[[-16.1   1.8  -4.7 -42.9   9.7  -2.3]
 [ 26.8 -36.7 -24.4 -15.5 -20.4  -7.0]
 [ 15.8 -12.1   6.7  46.5 -17.1  23.4]
 [  0.1  53.8  29.0 -19.7   5.6 -15.2]
 [-22.1  21.9  17.8  -1.8  -0.3   0.8]
 [ -1.3 -60.1  57.0 -18.6  11.8   1.3]
 [-34.9  22.7  18.5  21.3  -9.7  -7.8]
 [ 18.2 -52.2 -18.6 -24.7  32.8  -9.5]
 [ 11.8 -14.3  -4.1  33.3  14.2  44.2]
 [ 21.6  27.8  53.1  63.0  12.4   4.6]
 [ 44.5  16.3  31.0  -2.0 -29.4   8.9]
 [-36.8 -33.9  19.4 -24.1   4.1 -16.3]]
->
[[-36.8 -33.9  19.4 -24.1   4.1 -16.3]
 [ 44.5  16.3  31.0  -2.0 -29.4   8.9]
 [ 21.6  27.8  53.1  63.0  12.4   4.6]
 [ 11.8 -14.3  -4.1  33.3  14.2  44.2]
 [ 18.2 -52.2 -18.6 -24.7  32.8  -9.5]
 [-34.9  22.7  18.5  21.3  -9.7  -7.8]
 [ -1.3 -60.1  57.0 -18.6  11.8   1.3]
 [-22.1  21.9  17.8  -1.8  -0.3   0.8]
 [  0.1  53.8  29.0 -19.7   5.6 -15.2]
 [ 15.8 -12.1   6.7  46.5 -17.1  23.4]
 [ 26.8 -36.7 -24.4 -15.5 -20.4  -7.0]
 [-16.1   1.8  -4.7 -42.9   9.7  -2.3]]

[[  5.0  10.3  19.7  35.9   2.6 -30.0  18.8 -39.5 -30.1  -1.1]
 [-14.3  28.4 -23.2  49.2 -12.0 -41.5  17.5   2.2 -33.7  -3.4]
 [-31.7 -21.2  -1.0 -11.0  36.1  61.7  14.8 -11.1  57.1 -28.0]
 [ 26.2 -50.1  28.5 -16.9  20.5  69.3  17.2  13.0  35.2  18.9]]
->
[[ 26.2 -50.1  28.5 -16.9  20.5  69.3  17.2  13.0  35.2  18.9]
 [-31.7 -21.2  -1.0 -11.0  36.1  61.7  14.8 -11.1  57.1 -28.0]
 [-14.3  28.4 -23.2  49.2 -12.0 -41.5  17.5   2.2 -33.7  -3.4]
 [  5.0  10.3  19.7  35.9   2.6 -30.0  18.8 -39.5 -30.1  -1.1]]

[[-19.1  17.2  23.0  -8.4  -7.4 -16.2   6.8   2.8 -12.8 -16.9   5.0]
 [-10.3  51.4  -2.8  22.0 -25.6 -11.1 -11.2 -41.7  14.8 -19.8 -22.9]]
->
[[-10.3  51.4  -2.8  22.0 -25.6 -11.1 -11.2 -41.7  14.8 -19.8 -22.9]
 [-19.1  17.2  23.0  -8.4  -7.4 -16.2   6.8   2.8 -12.8 -16.9   5.0]]

[[ 64.2 -30.6 -43.7]
 [-70.1 -22.0  50.3]
 [-68.8  -5.7   5.9]]
->
[[-68.8  -5.7   5.9]
 [-70.1 -22.0  50.3]
 [ 64.2 -30.6 -43.7]]

[[ 51.2  10.4 -11.8  42.5 -40.9 -13.6  26.4  28.0  -2.3]
 [ 10.7 -21.8  -1.5  29.6 -54.9 -21.7  37.5  31.7  22.6]
 [ 56.0  17.9 -12.7  43.3 -34.9 -10.6  23.7  24.3  -7.3]
 [ -3.8 -32.5   3.1  22.0 -55.1 -21.6  37.5  28.9  27.9]]
->
[[ -3.8 -32.5   3.1  22.0 -55.1 -21.6  37.5  28.9  27.9]
 [ 56.0  17.9 -12.7  43.3 -34.9 -10.6  23.7  24.3  -7.3]
 [ 10.7 -21.8  -1.5  29.6 -54.9 -21.7  37.5  31.7  22.6]
 [ 51.2  10.4 -11.8  42.5 -40.9 -13.6  26.4  28.0  -2.3]]

[[-40.5 -30.5 -11.9 -42.4 -18.4 -58.2 -10.1 -38.4 -42.6 -40.6 -21.7  -9.3]
 [  3.8  18.0  28.2  58.6  -4.4  32.6  68.9  56.3  64.9  11.6  30.1  34.4]
 [-20.3  -1.7 -25.8  11.2   1.3  -2.2 -22.3   5.4  11.4 -26.1  53.6 -16.2]]
->
[[-20.3  -1.7 -25.8  11.2   1.3  -2.2 -22.3   5.4  11.4 -26.1  53.6 -16.2]
 [  3.8  18.0  28.2  58.6  -4.4  32.6  68.9  56.3  64.9  11.6  30.1  34.4]
 [-40.5 -30.5 -11.9 -42.4 -18.4 -58.2 -10.1 -38.4 -42.6 -40.6 -21.7  -9.3]]
